name the system of each run:
J, path 1 (11 x 20):
[[  9 -11   2 -20 -40 -10  13 -11 -13   7 -18 -28   1 -20  10   9 -21  -7
   -4  -1]
 [ 17  -3   4  -6 -16 -24  14 -14  -8   3 -18  21  -7 -17  22  17 -13   4
  -15 -29]
 [  5 -14  15  10   6   1  11   4  16   3  -5   8 -14 -30   6  21   1  33
  -26 -18]
 [ 16  10  22   2  16   4  31  -1  18   0  10   7   8 -32  -6   9  -8   6
  -12  18]
 [ -9  30  14 -15  -4  -5  38  -8  22  -2  13  -1   0   0   4  20   2   0
  -16  21]
 [ -8   8  11 -24 -10   7  12 -24  -5   1  -9  -1   3  -1   6  35  -3  13
  -11  24]
 [  3  16  -4 -25 -16  -5  -1   0  -6   4 -11   8  -4 -14  -2  29 -33  14
  -15  12]
 [ 22  18  -3 -18 -26  -3   5   1  11  13 -15 -10 -10 -26   9  15  -9  16
  -17  -8]
 [ 18   5  -3 -21  -2   6  17 -12  16  18 -19  15  -6 -32  16  14   0  -5
  -24 -14]
 [-12 -13   1 -14   2   2  33   1  24   7 -10   7 -12 -30  10  17 -13   7
  -27   0]
 [  3  -5  18  -3 -11  -6  40 -10  12  -4  -7  -3   2 -30  10  15 -15   7
  -12  20]]
C, path 2 (11 x 20):
[[-25 -42  20 -19  19  29  19  10 -14   0  -7 -10  -2  -7 -11  34 -28  30
  -18  20]
 [ 18  29  12  -6 -18 -23   6  18  21  -8  19  -2   1 -26 -28  20 -47  17
  -28 -23]
 [ 26  24  25   4 -18  -5   3 -15  -4   1 -13  -5 -14  18  24  16  32  30
   -5 -37]
 [-16  -5  -5 -42  19  28  12 -12   2  14 -20  14   1  27   4  47   6  13
  -22  15]
 [-15  -8 -16 -23 -18 -11  21  25  32   4  -2 -26 -16 -24  -3  23 -34  17
  -28  -2]
 [ 33  21  35   2 -33 -12  29 -17   6   2 -23   3  -2 -24  17  12  -5  12
  -12 -14]
 [-22  21  26 -17 -12  14   0  -5 -18   3 -25  33 -15  33  14  28   1  28
  -15   5]
 [-23 -25   9 -13   5  23   6  21  20   4 -12 -13 -15 -12 -13  30 -15  41
  -31  -3]
 [ 21  24  20  -9 -13 -12  28  -2  39  -3  -4   7   7 -18 -14  24 -25  10
  -28 -25]
 [ -4  22  21 -11 -25  -7  21  -8  -2  -1 -21   5 -17  35  24  24  12  25
  -12 -22]
 [-16 -19  13 -36   4  25  21  -3  -5   6 -20  -3  -6  11   3  46 -11  26
  -23   9]]
Y, path 3 (11 x 20):
[[  3  26 -24 -14  39 -19  50  26   2 -13  70 -38  -7  16  14  15  11  10
    8  52]
 [-22  46 -25   1  -4 -25  -5  -8 -18 -11  22  19   5   4  16  11  -3  -3
   22  88]
 [-29  20  19  13 -35   8 -44 -46 -19  -4 -32  16   7   6   5   8  27   5
   11  36]
 [-14 -25  27 -10 -13  51 -42 -15   0   9 -46  -3  12  13 -37  10   3  10
  -11 -17]
 [ 13 -16  -8 -20 -11  34  -2  32  30  21 -30 -28   3   2 -33 -16 -18 -13
  -11 -40]
 [ 37  -9 -19 -21   0  -2  34  14   0  20   7 -22   0 -17   9 -26  -5 -40
    3 -27]
 [ -7 -24 -21  -5  11 -31  21   4 -39   1  28   3 -19 -13  36 -13  -2 -19
    2  -8]
 [-18 -21   7  41  10 -30  -3  10 -25 -21  23  10 -10 -17  21  -3  -6  23
   12  24]
 [ -1  11  17  48  20 -10 -17  -6   8 -22   0  33  18  12  -8   1  11  13
   14  21]
 [-14  27  17  11   5  11  -7 -17  32 -12   1   4  16  45 -20  10  28   3
   -2  -2]
 [-10  17   5 -35  -8  24   1  -9  23   2   8 -34  16  27 -35  19  -1  -7
  -10   7]]
Q, path 4 (11 x 20):
[[ -8  -8 -23   5  -9 -21 -16   5  46   2 -18  17   1 -29 -15  20 -26   9
  -28 -31]
 [ 21  16 -22  -6   0 -17  24  31  37  10 -14  15  -9   5   5   1 -24   0
  -15 -34]
 [ 25   7  12 -11   7   2  54  33   1   6   3  -7 -17   5  19   2  -9  16
   -8 -11]
 [  4  -6  30   4  -5  -8  45   9 -12 -11  15 -21 -11 -15  12  10 -10  26
   -4  20]
 [-16   6  28  20 -21 -23  13 -15  11 -21  10  -8   0 -16   2  25  -4  28
  -10  22]
 [ -7  19   9   4 -12 -12  -2 -16  42  -9  -2   6   6 -10 -11  39  -5  23
  -25   2]
 [ 10  14 -12 -20  -2   2   5  12  44   6  -6  -8   3  -8 -21  34 -23  19
  -24  -9]
 [ 21  11 -16 -28 -20  -9  16  23  21  10 -10 -25  -6 -13   0  18 -30  12
  -14 -14]
 [ 21  15   3 -19 -24 -14  26  17  -9  10  -5  -8 -23 -25  21  11 -25  18
  -17 -13]
 [  0  -4  20   5  -9 -13  24  15  -7  -4  -2  12 -25 -34  18  14 -21  31
  -23  -6]
 [ -4  -9  19  27  -2 -24  29   9  23 -14   0  11  -8 -28   6  15 -18  31
  -18   2]]
H, path 5 (11 x 20):
[[-54   0 -27  16 -23 -36  -9  36   4 -22  22  -6  -3   6 -18 -13 -44  -6
   10  37]
 [ -5  -4  18  31 -34  14 -46   5  -9  -7 -45  -7  11  21 -20  -9 -11  19
   27  22]
 [-15  30  27 -24  -2  47 -14   4   0  17 -32  40  -1  11 -25  -4  -2 -15
  -21  -2]
 [  7  16  18  -9  -6  26  15  10  36  12  -3 -27 -18  -1  -5  -7  32  10
  -21 -36]
 [ 21 -10  13 -14 -14 -10  45 -20  -1   9  -8  -6  -2 -39  24   6  -4 -11
  -10  -3]
 [-19   5 -20   3 -16 -48   7   1  -3 -10  16  11 -18  -2  21  12 -13   2
  -11 -23]
 [ 10 -21  11  28   6 -17 -14   5 -14 -16  -5   5   1  -4   2  17 -10  39
    8   2]
 [ 11  31   3  -1  18   2 -10  15   2  -1   9  31   6  -8 -17   5 -15   2
   -4  21]
 [ 10  29  -9   3   0   8  -5   2  32   2  -1 -16   6  16  -7  10  24  14
    4  15]
 [ -9  -3   5 -23  -4  15  26 -11  12   6 -13  -8  10  -4  -4  21  -8  -5
  -10  26]
 [-23   7  -5  -9 -26  -9   7  15  13  -3  10 -20 -12   0  -9  -4 -16  -3
  -14  -5]]
J, path 6 (11 x 20):
[[ -5 -11  -8  12  16 -26 -37 -15 -33 -14  23  29   9 -30  -5  21 -21  11
   -1  24]
 [ 16  28 -30  15 -13 -31 -17  21  39 -11  23 -31   0  -6 -10   7  -4  21
    2   5]
 [ 43  11 -13  -7  14  20   5 -19  16  19 -26  -5  16  14   8   5  36 -11
   14   2]
 [-28  -6 -13 -26  21  27  11  25   5  15 -21  33  -9  26  -2   3 -10  -7
  -13   1]
 [-14 -17  17   4 -23  14   3  22 -15   0  -4 -35 -15 -16  -5 -23 -11   4
    5  18]
 [ 10  13   7  14 -22 -27   6 -23 -14  -5   0  17   9  -9  10 -16  -3 -32
    7  -8]
 [-23 -10   2  12  -3 -11 -15 -16  18  -6  -4   5  -6   8  -1  19  16  16
  -17 -30]
 [ 18 -20  10   5  23  13  -9   2  -1  -3   6  -9  18 -16 -26  10 -12   9
    0   6]
 [ 12  30  -5 -10   2  -6  21  20  11  -3  23  -9   0  14  -7  -7 -12  -8
    2   0]
 [ -1   4   4 -10  -2  13   5 -12 -15   9  -5 -12 -10  15  19   2  35   0
    1   2]
 [-15 -12 -11  -8   9   0 -12   0 -21   2  -3  27  -1  -8   3   7 -11  -2
   -4  13]]
T, path 7 (11 x 20):
[[ 16  13  17 -19 -22   2  16  -9   5   0   2 -44   2  10   0  17   6  14
   -5  -8]
 [ -7  13  10 -25 -12  -6  -4   1 -24  -2  19   4  -9 -17 -10  19 -30   6
  -24  -9]
 [ -7 -18 -25  -2  -3  -2 -23  24  16   7  -1 -17 -20 -15  -3   6  -5  22
  -18 -22]
 [ 20 -19 -12 -10  25  18  -1  -2  -7  19  -7   9  -5 -39  11   2  13  -2
   -8   1]
 [ -3  -7 -16   0  14   0  34  25  17  13 -17  25 -11   1  19  -7  -6  -8
   -4   4]
 [ 21   9   6   8  -5  -2  36  -4  20   3  -8 -16   0 -12  21   2  16   7
    5  25]
 [-10  26  30   1  -9  -9  24  -6   2 -10   2  21  -7  -4   7  18  -9  14
  -15  15]
 [-10   0  21   5 -15   0   2   3  25  -6  -8 -15  -5   3 -14  22  -5  33
  -19 -18]
 [ 17   0  12 -20  -3  12 -10 -12  -1   7  -5   2   5 -25 -18  25 -14   8
  -24 -23]
 [  2  -2 -24 -28   0   4  -3  18  11  16 -12   6 -12   1  -1  12 -16   1
  -22 -31]
 [ 21 -11 -25 -26   6  15  11  12   0  23  -5 -22 -16 -22  17   0   9   0
   -5  -1]]
H, path 8 (11 x 20):
[[-19  14  10 -24 -22  11   6  18 -13   2 -11  13   9  29 -29 -12 -43 -30
   -2  -3]
 [  7  15  20  -5 -29  17 -20   9 -17   2  -8 -35 -14  23  -6  -9  15  15
    2 -31]
 [ 12  -4  17 -22  -2  22   1 -18 -29  16  -9   9 -11 -36  12   5   8   1
  -17  -5]
 [ -6   2 -20   4   8 -13  -3  10  18   5  18   7 -27 -24  18  -7  17   3
  -19 -25]
 [ 23 -26  -4  28  16 -18  16  -4   7  -3 -16  10   3 -20  24   6   6  12
   13  10]
 [ -7  17  -7   8  17 -21  15   8   2 -10   9  37   8  20   1   3 -14 -11
    5  17]
 [  1  14  13  18   3  -2  -4   4   6 -18  11 -18  14  34 -16   7  10  13
   13  13]
 [  2  15  17 -21  -2  18  -2 -17  -4   1   6  -5  21  -3 -26  10 -13 -15
   -3  21]
 [-10   9 -13 -22 -20   2 -18  -1  16   7   9 -29  -4   1 -19   0   0  -9
  -14 -17]
 [  8 -31  -6 -13 -15  12  -2  -4 -10  16 -27 -18  -5 -23   7   9  -7   6
   -7 -12]
 [ -5  -6 -16  -9  -1  -3   5  23 -12  14  -9  18 -24 -11  19  -9 -10  -2
  -10 -14]]
Y, path 9 (11 x 20):
[[ 13 -27 -12  15  19 -21  -6 -22   0  -4 -14  25  11  -9  15  27   2  12
    1  -5]
 [  6   4   8  17   0 -11   7  10   8  -9  -9  -4  -4  34   8  18   7  32
    6  -8]
 [ 19  33  24  -5  10  15  15  14  -1  -1  14  -7   6  22 -11   4   1   8
    3  14]
 [-11  39   0 -21  -5  11   3   7   8  10   8  10  -7   9  -7  -3   3 -14
  -11  11]
 [-13   2   4 -14 -16   6  -1 -18   3   9  -3  -9  -5 -27  -1   4   6 -10
  -15  10]
 [  3 -23 -13 -12  -3   3 -10  -6  -4  10 -23   8   1 -22  -1  15 -14   0
  -11  -7]
 [ 17 -13  -2   8  -8  -7   4  11   2   5 -22  -1  -9  -6  13  -3  -3  11
   -2 -22]
 [ 22  -2  13   6  15   2  20   7 -11   2   5   5  -5   0  11  -5   4   5
    4  -9]
 [-13  13   3   4  14  -5  16  19   1  -5  15  14 -12   8   9  -1   1   7
   -7   5]
 [ -9  19  14   9   0  -7  14  -5  15  -8  12   7   4  -9  -2   5   3   3
   -6  24]
 [ -9  15   2  -6  -2  -2  -3 -20  10   0  -6  19  12   2  -6  20  -1  -2
  -12   9]]
C, path 10 (11 x 20):
[[  2 -19  11  14  15   9  -6   4   1  -1  -6  19  28  -3 -32 -22 -26 -32
    7  -2]
 [  3   1   3  17  -3 -12 -14  21 -14  -5  17  -5  -2  22 -12 -35   0 -17
   12 -36]
 [ 18 -22   4  -1  32  13  -1  -9 -28   2  19 -10  10   9  -1 -13  23 -21
   16 -12]
 [ -4   3 -33 -13  20 -16  -9   0 -13   0  38   0   6   0  -3  -2  -1 -25
    5   7]
 [ 19 -12 -22  20   5 -23  -7  -4  -7  -2  19 -23  -1 -25  18 -16  17  -7
   18  10]
 [ 16  13 -12  13  14  -5 -10 -12 -12   0   2  18  16  -7   7 -12  14 -19
   22  34]
 [-16   0 -20  20   2   2 -23  18   1  -1   3  -7  -3   7  -5 -24  11  -4
   21  26]
 [  9  -8   3  20  12  12  -8   0  12   1   5 -10  19 -14 -21 -26  11 -24
   14  16]
 [ -7  11  -3  15  -6  -7 -16  -3  -1  -5  13   6  12  14 -15 -29   8 -37
   16  -3]
 [ -6 -29  -5  14   7   3 -16  -5 -18   2   5 -15   7  11  -3 -25  18 -24
   20  -6]
 [  8 -13 -20  -1  17  -4 -14  -4 -18   3  17   4  17  -9 -13 -18  -6 -35
   13   3]]
Q, path 11 (11 x 20):
[[-31  -2  -7 -15  38   4  22  12  -5   3  42  17 -22 -21  11   4   6   1
  -26  16]
 [-25 -42 -29  20   9 -23  17   9  11  -8  -7 -16  -5  10  25  16   3  17
   12  31]
 [ 35  22  -2  19  -5 -25  11 -24   5  -5 -16  13  24  12  16  15   5  -3
   22  26]
 [  9  30  35  -5  -1  34 -12   7   1  -1 -15   6   9  23 -24  13   2  23
   -3  10]
 [  7 -13   6 -11  -5  27 -13   0  21   8   7 -41   7 -31 -31  -3   1  -1
  -10  -9]
 [-15  14 -20 -19 -34 -18  -2   0   6   5  10 -10  -4 -17 -10  -9 -23 -28
   -8   0]
 [-10   1 -12 -18 -13  -7   3  -2 -12  13 -18  22 -26   8  30  10   8   3
  -15 -26]
 [ 16 -29  -5  -2  31  -5  12   8 -17   3   0  26  -2 -17  14  15 -13   8
   -6  -5]
 [  0 -17   9  36   3 -17  10  26  -2 -14   2  -5   1   7  -3 -13 -16  14
   17   7]
 [ 14  28  26  28  -3 -10  17 -10  17  -7   7  -2   5   3   5 -12  26   2
    6   2]
 [-15  24  22 -12  14  22  13  -5  17  -2  14   2   5   7 -19  14   9   4
  -14  24]]
T, path 12 (11 x 20):
[[ 44   1  -9   4  25  -3 -28 -17   0  -5   9   1  32 -10 -18  25  -4   7
    6   1]
 [ -3  23 -28 -25  21   9 -17   7   7   9  -7  32   6  37 -10  13  -4  -9
   -4   3]
 [ -3  -5 -20 -24   0  30  -1  13   1  15  -8 -38   5  21  -8  -2  10  -9
   13  27]
 [-12   3  -3  -7 -15   2   0   2 -21   6  -1   3   3 -19  -3 -20 -18 -27
    8  35]
 [-23  -2  -4  31 -24 -12 -10  11   9  -3 -13   1 -15   0  11 -28  13  -4
   12   4]
 [  1  -5  38  27   3  12  -2 -21 -16  -5   1   4   1  -7   5 -19  31  -5
    7   0]
 [ -7  -1  24  18   5 -11  12  -2   2 -14   9  14  16  25 -17  -8 -10 -14
    0 -23]
 [ 21   9  -3   1  -5 -17  -9 -19   8 -10  15 -23  21  16 -14  14   7  -4
    3 -17]
 [ -5  10 -11 -26   7  -3 -21 -13 -26  -1  17   6   5  18  -9  20  -3  -5
   -4  -4]
 [-12 -20 -26 -14   6   7 -21  22 -13   5   5 -24  -5  17 -12  -1  -6   3
    7   2]
 [ 14 -11 -19   1   9   6 -19   4 -17   8   4  -3   6 -23  -2 -17   0 -16
   14  24]]

runs to name:
path 13 (2 x 20):
[[ -2  -7 -18 -21  51   6 -17 -65  -6   9  24  48  30 -19  -8  11  29 -55
  -15 -16]
 [-58 -42 -34   2 -25 -27 -16   3  28 -10  -3 -41 -21  13   5  30   3  30
  -16 -21]]
  Y
path 14 (2 x 20):
[[ -7  -3 -44   1  26  -4 -20  27  17   9   8   9 -27 -41  17  22   4  39
  -12  35]
 [ 28   5 -28  12   0  -4  20   9  42  14 -16  -8   8 -37  12 -12   4 -13
   17  51]]
  J
path 15 (2 x 20):
[[ -3 -25 -32 -18  28  13 -27  -9   8   0  22 -18  33  29 -42  -2   2 -42
    4 -25]
 [ 26 -37 -25 -32  12  32 -10   4 -27  18   1 -46  18  17 -20 -16  -1 -33
   19 -14]]
  H
path 16 (2 x 20):
[[ -1 -10  -5  -2  -2   1  27  17  15   1  -1 -38 -12  -9  13  14   2  27
    0  32]
 [ 14  16   4   1 -28 -21  17 -18   7  -3 -12  -6   5 -22  15  17 -11   8
    1  33]]
  Q
path 17 (2 x 20):
[[ 10 -35  62  32 -12  37  51  27  -3   7 -58   2  -9 -17  13 -21 -16  20
    7  18]
 [-12 -10  72  35 -26  -5  47 -37  22 -17 -10   0  30 -32 -20 -12 -12 -24
   -5   5]]
  Q
path 18 (2 x 20):
[[ 34  -1   4  24   9   4  -2   9  26   8  -1  -4   0 -35  -6 -18  15   4
   -2 -23]
 [-16  27   6  -4   1   4  28  27  17   0  13   8  -6  -2  -8 -18 -14 -16
   -6  21]]
  Q
path 19 (2 x 20):
[[-43   6  -4  11 -63 -13  13  22  50   5 -21 -25 -20  -9 -11 -38 -13 -22
   -7 -15]
 [  5 -24  63  20 -19  19  20 -40 -24   0 -38  20  18  -7   3 -16   8 -24
    4 -18]]
  C
path 20 (2 x 20):
[[-33  17  -2 -12  -9 -31  18  20  13 -28  51 -28   0  21 -27  30 -40  22
  -20   6]
 [ 15  18 -23  -7 -21 -35   2 -11  25  -5  13 -38 -19  -5  26  37  24  38
  -11 -24]]
  Q
path 21 (2 x 20):
[[ 24  -9   3  22  12 -16  42 -11  18  -4 -17   4  15  11  26  14   9   9
   15  20]
 [-22  23   7  -5   4 -22  26  -1  -1 -18  25  18  12  27  -7  15 -24 -13
   -2  22]]
  H
path 22 (2 x 20):
[[-12   2 -43 -12 -22 -29  26  33  15   8  -3 -22 -33   5  34   2  -6  12
    0   3]
 [ 14  -5  16   6   6   6   9  -3 -25   3   8 -13 -20 -48  33   6  20  31
    0  38]]
  T
path 23 (2 x 20):
[[  2  23 -14 -14  13 -26  -9 -39  -9   0   7  56   6  -2  13  24   5 -17
  -16 -17]
 [  1 -20  -6  10  37  -1  -4   9  23 -10  22 -14   1  13 -17  27   9  32
  -13 -21]]
  H
path 24 (2 x 20):
[[ 12  12 -14 -26  35  20  -2  -7  26  13  18   1   0  -5  -8  24  27   3
  -24 -20]
 [-13 -19 -26 -43  19  12  29   4   8  14  -1  -1  -1   3  -1  23 -14 -13
  -19   8]]
  T
path 25 (2 x 20):
[[-57  15   7   6 -85 -30 -18 -36  -8 -15 -10 -35  -5  19  12   2   9  -3
   11  26]
 [ 23 -13  -2   3 -27 -20 -61 -51 -22  -5 -40  30  32   2 -13  34 -23  -1
    4 -24]]
  J
path 26 (2 x 20):
[[ 38 -23  22  -7   6  20   8 -33 -18   7 -24  -4  25  -9   1  10   6 -10
   10   1]
 [-18  -8 -16 -15  -3   3  -5  32  -8   7 -17  15 -21  38   5  -1 -16   3
  -10 -32]]
  Y
